Each scene shows the same named points in several views, each turned, perhaps mirrored, and shifted as a whole.
A view may leave some points out, and in a few views one point is out of place. Which views, in the order they come, and which point in each? Write none if none.

-- scene 1 --
In the rows, zero is written as 128.
A:
  tem [112 134 144 152  97 114 133 134 157 121 119 141 114 109 105 105]
  nepa [103 144 171 148  94 135 144 128 148 135 122 142  92  99 103 108]
  pur [ 99 132 158 145  74 134 145 126 141 142 119 144 102 114 108  90]
  tovo [106 141 158 144 101 124 147 136 153 134 109 155 100 105 103 102]
  mivu [ 91 149 156 160  76 123 145 139 153 132 124 144  99 116 107 115]
  tabag [111 142 155 158  89 122 141 139 146 135 119 142 103 103  91 102]
  pivig [ 78 151 170 161  98 142 145 133 143 127 132 137  88 101 100 109]
B:
  tem [127 135 144 149 160 147 164 127 122 147 118  45 138  92 173 103]
  pur [114 153 136 159 166 134 183 143 110 128 125  60 138 102 187 113]
  pivig [129 149 112 159 170 115 182 122 131 116 134  48 131  97 175  92]
  mivu [132 141 131 161 172 130 176 121 105 131 137  44 131 102 175 107]
  tabag [122 144 138 155 172 129 167 123 122 136 119  49 150 103 176 107]
  nepa [132 156 122 160 169 128 176 126 128 125 114  50 137 101 183 106]
C:
  tabag [156 130 123 180 167 176 217 124 144 139 127 107 135 156  65 166]
  tem [145 138 134 162 169 167 209 112 143 140 129 112 128 159  73 163]
  nepa [160 121 127 172 170 192 226 117 134 135 134 103 141 148  60 150]
  pur [151 110 123 182 168 184 208 122 146 138 134 106 145 154  84 145]
  pivig [156 120 129 178 179 187 247 116 126 135 147  92 149 158  64 155]
D:
  tem [136 111 145 134  90 109 146 123  88 104 167 119 116 151 164  90]
  pivig [152 146 169 133 111 123 150 118  98 109 146 131  95 134 166 105]
  nepa [142 141 159 127 102 127 153 116  93  98 165 138 105 144 160 100]
  tovo [140 128 157 133  88 125 158 108  94  96 172 121 108 149 156  91]
  mivu [138 126 142 125 102 122 143 107 107 102 148 124 104 135 163 101]
  tabag [133 123 156 117  96 120 151 124  97  99 159 124 109 145 152  92]
E:
  pivig [ 86 118 117 151 182 162 102 138 149  76 151 123 120 113  84  95]
  pur [104 130 113 154 189 150 113 146 156  59 118 112 124 128  95 116]
  tem [ 93 133 107 123 182 159 117 127 148  81 120 119 140 140  97 120]
  tabag [ 95 123 109 139 194 160 103 128 150  71 120 121 136 139  88 105]
F:
  mivu [129 143 143  95 112 174 129 110 125 104 119 142 131 126 143 143]
  tem [130 135 139  91 120 169 147 127 147  93 118 162 138 124 133 155]
  nepa [128 129 137 102 127 160 117 121 132  95 126 150 143 137 149 137]
  tabag [128 137 147 100 120 152 136 121 137  96 128 150 133 130 144 152]
  pivig [124 141 126 105 117 161 120 104 124 107 134 154 148 140 150 126]
  tovo [131 126 152 106 118 168 130 132 139  96 127 155 145 132 136 143]
  pur [129 127 138 115 127 172 119 113 128  94 130 142 133 127 135 163]
G:
  mivu [110 152  85  86 140 118 115  60 235 112 199  70 116  91 113 138]
  pivig [103 144 116  78 133 136 121  58 223 108 195  70 121  87 100 137]
  pur [106 153  97  68 138 123 114  42 252 120 208  76  98  98 111 132]
  tabag [106 146  97  77 143 114 105  65 235 122 216  77 111 105 101 128]
  tovo [ 95 152  97  73 145 127 104  66 236 139 214  76 111  95 111 135]
Views with a point moved: none

-- scene 2 --
A:
  vupev [ 87 125  78 156 115 132 137]
  tidi [ 64 129  47 140 104 136 111]
  ret [ 90 138  50 148  94 124 127]
  gabid [ 72 140  43 149  85 122 123]
  Lil [ 69 140  54 161 112 122 120]
  lidi [ 62 133  52 143 113 140 106]
  pimab [ 77 130  69 148 108 132 120]
  fanu [ 69 142  52 139 108 132 122]
B:
  ret [144 169 119 133 123 103 129]
  fanu [139 152 126 145 134 117 124]
  muf [133 149 140 144 112 116 127]
  lidi [150 143 135 148 124 128 124]
  gabid [138 167 121 121 127 119 126]
  Lil [156 163 115 146 132 124 120]
  vupev [139 189 110 159 117 115 125]
  tidi [144 149 138 138 124 124 122]
  pimab [144 162 123 157 117 115 123]
C:
  gabid [114 144 105 153 122 117 123]
  vupev [ 94 144 141 142 111 127 109]
  fanu [125 142 127 148 120 102 123]
  muf [126 123 124 158 120  99 107]
  pimab [116 140 139 155 111 110 110]
  Lil [121 156 133 157 115 119 126]
  ret [109 144 113 150 104 112 118]
  tidi [132 135 124 163 122 106 122]
D:
  fanu [144  97 132 148 146  94 153]
  muf [151 100 141 171 138  91 149]
  vupev [167  83 123 139 137  86 120]
  gabid [143 105 113 150 150  96 131]
  tidi [147 107 134 160 147  84 155]
  pimab [161 100 136 147 136  89 138]
  ret [152  98 112 153 141 102 138]
  lidi [154 110 142 153 149  86 159]
E:
  vupev [187  88  92 153 138  76 134]
  muf [192  61 111 148 155  68 171]
  pimab [192  66  96 149 139  68 153]
  ret [189  67 118 148 135  85 145]
  fanu [205  55 106 145 148  81 152]
  Lil [199  53  95 159 134  84 143]
  tidi [199  50 107 157 149  79 166]
  lidi [198  44  96 152 148  75 165]
F:
  ret [ 97 138 119 143 176 110 100]
  gabid [ 90 153 121 139 185 100  99]
  lidi [ 93 149 148 153 162  85 104]
  fanu [ 96 152 130 150 162  95  96]
  Lil [ 95 154 140 134 163 106 108]
  tidi [ 90 148 136 151 169  83 104]
  pimab [ 89 141 136 155 159 109 108]
  muf [ 87 139 131 169 170  88 102]
Views with a point moved: A, D
  out of place in A: vupev
  out of place in D: gabid
